[[433 438 367 480 509 553 612 417 503 534 593 493 490 531 472]
 [293 550 523 477 642 323 563 446 535 485 408 502 366 676 521]
 [475 341 478 434 364 480 455 459 423 492 515 339 703 380 496]
 [237 505 590 451 674 242 332 440 365 397 145 531 493 563 456]
 [528 454 398 492 480 686 624 388 485 515 587 586 330 526 480]
 [250 579 399 475 582 357 368 472 422 348 330 483 506 557 477]
 [756 353 372 431 351 646 605 413 659 524 709 453 533 427 487]]
The first entry, reading row by row is 433
The first entry on the diagonal from the top-right corner -> 472
The 2nd entry on the main diagonal -> 550
The second largest entry: 709
What is the first entry of the smallest entry's row?
A: 237
What is the entry just right of 550?
A: 523
The entry just right of the centre entry is 365
The entry just left of 455 -> 480
What is the second entry, reading row by row?
A: 438
What is the bottom-right entry?
A: 487
The 2nd entry from the end, reading row by row -> 427
What is the entry directly below 293?
A: 475
The third entry, reading row by row is 367
What is the third largest entry?
A: 703
The bottom-left entry is 756
The 3rd smallest entry is 242
What is the entry directly below 579?
A: 353
The entry directly below the smallest entry -> 587
The largest entry in the first row: 612
The largest entry in the last column is 521
What is the entry just right of 380?
A: 496
What is the entry directly below 496?
A: 456
What is the third entry on the main diagonal?
A: 478
What is the entry at the centre?
A: 440
The entry just left of 506 is 483
The entry just left of 534 -> 503
What is the entry directly above the smallest entry?
A: 515
The entry directly below the centre entry is 388
The entry directly above 454 is 505
The entry just left of 478 is 341

a =
[[ 26 -27  15  -3  11 -12  40  44]
 [ -3   4  49  52   3   1   7 -20]]
Counting starts at 0.
The bottom-right entry: -20
The entry at row 0, column 2 is 15
The entry in the top-right corner -> 44
The entry just left of 44: 40
The maximum?
Answer: 52
The top entry of the column that holds the smallest entry: -27
The entry just right of the largest entry?
Answer: 3

 -6.666   -3.558   -6.226    2.145    1.554    0.592   -4.677   -4.133    0.873   -1.100
 -5.929   -1.151   -2.957   -6.225   -2.191   -8.002    0.581    2.953   -5.371    1.076
 -9.497   -3.025   -6.362    2.802    4.786    1.849   -3.776   -3.920    0.833    1.187
  3.685   -4.981   -2.966   -0.174   -5.426  -13.014   -6.861   -7.469   -6.071   -9.714
 -3.758    2.416   -1.879  -10.763   -5.506  -11.019    5.051    7.015   -9.329    2.143
 -0.616   13.077   15.474    7.273  -19.373    9.833   15.682    1.620  -19.971    7.316
Rows and columns are numbered from 0.
Find the top entry of the column that holds the smallest entry.
A: 0.873
The top-right entry is -1.100
Find the entry in row 0 and column 0.
A: -6.666
Find the bottom entry of the column that holds the largest entry.
A: 15.682
The entry directly above the smallest entry -> -9.329
The entry directly below -10.763: 7.273
Find the entry directly above -6.362.
A: -2.957
The entry just right of the smallest entry is 7.316
Find the entry at row 0, column 1.
A: -3.558
Find the entry directly below -5.506.
A: -19.373
The entry directly below -1.151 is -3.025
The entry in row 1 and column 1: -1.151
The entry directly below -2.957: -6.362
The entry directly above 5.051 is -6.861
Find the bottom entry of the column that holds the smallest entry.
A: -19.971
Find the bottom-left entry.
A: -0.616
Find the entry directly above the largest entry.
A: 5.051
The entry just left of 2.145 is -6.226
The entry in row 2 and column 0: -9.497
Find the entry just right of -0.616.
A: 13.077
Find the entry just right of the largest entry.
A: 1.620
Find the entry directly below -3.920.
A: -7.469
Find the entry directly below -0.174.
A: -10.763
The entry directly below -6.225: 2.802
Find the entry at row 1, column 0.
A: -5.929
The entry directly above -9.329: -6.071
Find the entry just left of the largest entry.
A: 9.833
The entry just right of 5.051 -> 7.015
The entry directly below 1.076: 1.187

grid =
[[-10   7 -18   0  16]
 [-14  -8 -12  33 -22]
 [ 52 -12 -17  18   8]
 [ -6   1   2  11  -2]
 [ 38 -25   0  33  17]
 [  3  -3 -23  14 -31]]
Indices start at 0.
The bottom-left entry is 3
Which number is the entry directly above -17?
A: -12
The entry directly above 17 is -2
The entry in row 0 and column 2 is -18
The entry at row 0, column 0: -10
Which number is the entry just left of 8?
A: 18
Which number is the entry in the bottom-right corner?
A: -31
The entry at row 1, column 0 is -14
The entry in the top-right corner: 16
Which number is the entry just right of -6?
A: 1
The entry at row 2, column 1 is -12
The entry at row 2, column 0 -> 52
The entry just left of the smallest entry is 14
The entry directly above 18 -> 33
